In the data rows, zero lies at 4.5, halfway between 4 and 5.
How far apart are the two rows of each pair, measured in a hidden way? 0 means very close, and 20 very far. Two or three weighted sums of its numbers give each row a place; it is the straight-line distance between the places.
(4, 4, 3, 3, 3, 2, 3, 5, 3, 5)
(5, 3, 7, 7, 5, 7, 6, 3, 6, 3): 7
(4, 4, 6, 4, 9, 5, 5, 4, 4, 4)
(3, 4, 3, 3, 3, 3, 3, 5, 3, 5): 15
(5, 4, 3, 5, 4, 4, 4, 3, 5, 3)
(5, 3, 7, 8, 5, 6, 6, 4, 6, 3): 9
(7, 4, 4, 4, 5, 5, 6, 4, 4, 4)
(5, 4, 7, 9, 4, 7, 6, 4, 6, 4): 7
(4, 5, 3, 3, 3, 2, 3, 6, 3, 6)
(3, 6, 3, 3, 3, 3, 3, 4, 4, 9): 6
(5, 5, 7, 7, 5, 7, 5, 3, 5, 4)
(4, 3, 5, 7, 4, 6, 5, 4, 4, 4): 8
(5, 4, 5, 7, 6, 7, 5, 3, 6, 4)
(4, 8, 3, 3, 3, 3, 2, 5, 3, 9): 16
(4, 5, 3, 3, 4, 3, 3, 6, 3, 7)
(3, 4, 4, 5, 4, 4, 4, 4, 5, 4): 13
(4, 4, 4, 4, 3, 3, 3, 4, 4, 3)
(3, 5, 4, 3, 3, 3, 3, 6, 4, 5): 10
(6, 4, 6, 9, 5, 7, 5, 3, 7, 3)
(4, 5, 2, 3, 4, 3, 3, 5, 3, 5): 10
(6, 4, 6, 8, 5, 9, 5, 3, 7, 4)
(3, 4, 3, 3, 3, 3, 3, 4, 3, 3): 10
(5, 3, 5, 7, 4, 5, 5, 4, 8, 4)
(4, 5, 3, 3, 3, 3, 3, 5, 3, 4): 8
(6, 4, 6, 9, 5, 7, 5, 4, 6, 4)
(3, 3, 4, 3, 3, 3, 3, 3, 3, 3): 6
(5, 4, 5, 5, 5, 5, 6, 4, 4, 5)
(4, 4, 4, 5, 6, 6, 6, 4, 6, 4): 8
(4, 4, 7, 8, 6, 7, 7, 4, 5, 3)
(5, 4, 5, 6, 5, 6, 6, 4, 7, 4): 8
(5, 4, 5, 6, 3, 6, 4, 3, 5, 4)
(6, 3, 4, 4, 6, 5, 7, 4, 4, 4): 11
(5, 7, 4, 3, 3, 3, 4, 3, 4, 4)
(4, 8, 3, 3, 4, 2, 3, 6, 4, 9): 11
(6, 4, 4, 4, 5, 5, 6, 5, 4, 4)
(4, 4, 3, 4, 4, 4, 5, 4, 5, 4): 8
(4, 4, 4, 5, 4, 4, 5, 4, 4, 4)
(4, 4, 5, 4, 7, 5, 9, 4, 4, 4): 10
(3, 5, 3, 2, 4, 3, 4, 4, 4, 7)
(4, 5, 2, 3, 3, 3, 3, 6, 3, 4): 10
(4, 4, 5, 6, 5, 7, 6, 4, 7, 4)
(3, 5, 3, 3, 4, 2, 4, 7, 3, 6): 5
(5, 4, 6, 6, 6, 7, 6, 4, 6, 3)
(4, 3, 4, 3, 3, 3, 3, 5, 3, 4): 7
(5, 4, 3, 4, 3, 4, 3, 3, 4, 5)
(3, 9, 4, 3, 4, 2, 3, 5, 4, 6): 12
(3, 4, 3, 3, 4, 3, 3, 9, 4, 3)
(4, 4, 6, 5, 6, 5, 5, 4, 4, 4): 11
(4, 5, 4, 3, 3, 3, 3, 5, 3, 5)
(4, 9, 3, 3, 3, 3, 3, 5, 4, 6): 6
(4, 4, 4, 3, 3, 3, 3, 9, 3, 4)
(4, 9, 4, 3, 3, 3, 3, 5, 3, 5): 6
(3, 6, 3, 3, 3, 3, 3, 9, 3, 4)
(5, 4, 5, 5, 5, 6, 5, 4, 6, 4): 7
(4, 5, 3, 3, 3, 2, 4, 4, 4, 9)
(4, 8, 3, 2, 3, 3, 3, 5, 3, 9): 8
(5, 4, 8, 8, 6, 7, 7, 4, 5, 3)
(6, 4, 6, 7, 6, 9, 6, 4, 7, 3): 5
(6, 4, 6, 7, 4, 6, 6, 4, 5, 3)
(5, 4, 6, 5, 5, 5, 4, 4, 4, 3): 5
(4, 9, 3, 3, 3, 3, 3, 5, 3, 5)
(6, 4, 4, 5, 5, 4, 6, 4, 4, 3): 9
(5, 4, 5, 5, 4, 4, 5, 3, 3, 4)
(4, 3, 4, 4, 5, 4, 4, 4, 3, 4): 2
(4, 3, 9, 6, 5, 5, 6, 5, 4, 4)
(3, 4, 3, 3, 3, 2, 3, 9, 4, 4): 17
(4, 3, 5, 6, 4, 6, 3, 4, 5, 4)
(4, 4, 6, 5, 5, 5, 5, 3, 4, 3): 6
(6, 4, 4, 4, 4, 5, 3, 4, 5, 4)
(4, 7, 3, 3, 2, 3, 3, 4, 4, 9): 8
(4, 9, 3, 3, 3, 3, 3, 6, 3, 6)
(4, 5, 3, 3, 4, 2, 3, 6, 4, 4): 8
(3, 6, 3, 3, 3, 3, 3, 4, 4, 9)
(5, 4, 5, 6, 5, 7, 6, 4, 6, 5): 7
(4, 4, 5, 6, 5, 7, 5, 4, 7, 3)
(5, 4, 4, 4, 3, 3, 4, 4, 6, 3): 5
(5, 4, 5, 6, 7, 7, 7, 4, 6, 4)
(5, 4, 5, 6, 5, 7, 6, 4, 7, 3): 5
(4, 4, 8, 6, 7, 6, 7, 4, 5, 4)
(4, 3, 4, 4, 5, 5, 6, 4, 4, 3): 12
(4, 4, 6, 7, 6, 7, 6, 4, 6, 4)
(3, 4, 3, 3, 4, 3, 2, 4, 3, 4): 5
(5, 3, 8, 8, 5, 8, 6, 4, 5, 4)
(4, 4, 6, 5, 5, 5, 6, 3, 5, 4): 13
(4, 4, 3, 3, 3, 3, 3, 5, 3, 4)
(9, 5, 3, 5, 5, 5, 4, 4, 5, 3): 6
(4, 3, 5, 6, 4, 5, 4, 3, 5, 4)
(7, 4, 3, 4, 5, 5, 6, 3, 4, 2): 6
(4, 4, 6, 7, 4, 5, 4, 4, 6, 4)
(6, 3, 4, 4, 6, 6, 5, 3, 5, 3): 3
(5, 4, 6, 7, 6, 9, 7, 3, 7, 4)
(5, 4, 8, 7, 6, 7, 6, 4, 5, 3): 5
(7, 4, 3, 4, 4, 4, 5, 4, 4, 4)
(9, 3, 4, 5, 4, 5, 4, 4, 5, 4): 7
(5, 4, 5, 4, 5, 4, 4, 4, 3, 4)
(3, 5, 3, 3, 4, 3, 3, 6, 3, 5): 6
(4, 4, 6, 7, 5, 6, 7, 4, 5, 4)
(4, 6, 3, 3, 3, 3, 3, 4, 4, 9): 13
(5, 4, 3, 5, 7, 5, 7, 4, 5, 3)
(6, 4, 4, 4, 5, 6, 4, 4, 6, 4): 17
(5, 4, 6, 6, 8, 7, 7, 4, 4, 2)
(4, 3, 4, 6, 4, 6, 4, 4, 9, 4): 12
(4, 4, 3, 3, 3, 3, 4, 5, 3, 6)
(5, 4, 6, 6, 7, 7, 6, 4, 6, 3): 9
(3, 5, 3, 3, 3, 2, 2, 9, 3, 3)
(3, 5, 3, 3, 3, 3, 4, 7, 4, 5): 3
(4, 8, 4, 3, 3, 3, 3, 4, 3, 9)
(9, 3, 4, 5, 3, 5, 3, 3, 5, 4): 14
(3, 4, 3, 3, 3, 3, 3, 9, 3, 5)
(5, 4, 8, 7, 7, 7, 7, 3, 5, 4): 15
(3, 6, 3, 3, 3, 2, 3, 5, 3, 6)
(4, 5, 6, 5, 5, 6, 7, 4, 4, 4): 6
(5, 4, 5, 5, 4, 4, 5, 3, 4, 4)
(6, 4, 3, 4, 4, 4, 3, 5, 6, 3): 6
(3, 5, 4, 3, 3, 3, 3, 7, 3, 5)
(6, 3, 8, 8, 5, 7, 6, 4, 5, 4): 11
(3, 4, 5, 4, 4, 4, 5, 4, 4, 4)
(4, 4, 5, 3, 9, 5, 7, 3, 4, 3): 12
(5, 4, 6, 7, 7, 9, 6, 4, 7, 4)
(3, 4, 3, 3, 3, 3, 3, 4, 4, 3): 12
(4, 6, 3, 3, 4, 3, 4, 5, 4, 9)
(5, 4, 6, 4, 5, 5, 3, 4, 4, 3): 10
(6, 4, 5, 6, 5, 5, 6, 4, 4, 4)
(6, 4, 7, 9, 4, 7, 6, 4, 7, 3): 3
(3, 4, 3, 3, 3, 3, 4, 4, 4, 3)
(9, 3, 4, 6, 3, 5, 4, 4, 8, 4): 4
(4, 3, 9, 7, 5, 6, 5, 4, 4, 4)
(4, 5, 3, 3, 2, 3, 3, 7, 4, 5): 16
(4, 9, 3, 4, 3, 3, 3, 4, 3, 5)
(5, 4, 3, 6, 5, 7, 6, 4, 7, 4): 4
(3, 5, 3, 3, 3, 2, 3, 6, 3, 6)
(4, 3, 4, 3, 3, 3, 4, 4, 3, 3): 6
(4, 3, 6, 6, 6, 6, 7, 4, 6, 3)
(3, 4, 3, 3, 3, 3, 3, 9, 3, 4): 12
(5, 4, 4, 5, 5, 6, 5, 4, 6, 3)
(5, 4, 3, 3, 3, 3, 2, 5, 5, 4): 5
(3, 4, 3, 3, 3, 3, 3, 9, 4, 4)
(3, 5, 3, 3, 3, 3, 4, 6, 3, 4): 5
(6, 3, 6, 5, 4, 4, 6, 4, 4, 4)
(5, 4, 5, 6, 5, 6, 5, 4, 7, 4): 6
(5, 4, 8, 7, 7, 7, 7, 3, 5, 4)
(4, 4, 5, 4, 7, 5, 9, 4, 4, 4): 13
(4, 6, 3, 3, 4, 2, 3, 4, 4, 5)
(5, 3, 5, 7, 3, 6, 3, 4, 5, 4): 15
(4, 5, 3, 2, 2, 3, 3, 6, 4, 6)
(8, 4, 4, 5, 5, 6, 5, 4, 5, 4): 10
(5, 4, 4, 4, 4, 4, 5, 4, 3, 7)
(5, 3, 5, 5, 6, 5, 9, 5, 4, 3): 13
(4, 3, 6, 5, 6, 5, 9, 4, 4, 3)
(3, 6, 4, 3, 4, 3, 3, 4, 3, 9): 15
(4, 4, 5, 4, 4, 4, 4, 4, 3, 4)
(4, 6, 3, 3, 3, 3, 3, 5, 4, 9): 10
(4, 4, 3, 2, 2, 3, 3, 9, 3, 4)
(5, 4, 7, 7, 6, 7, 7, 5, 6, 3): 14
(3, 8, 3, 3, 3, 3, 3, 5, 4, 7)
(4, 4, 9, 7, 5, 5, 6, 4, 4, 4): 12
(4, 5, 3, 3, 4, 3, 3, 6, 4, 6)
(9, 4, 3, 3, 3, 3, 3, 4, 3, 2): 11
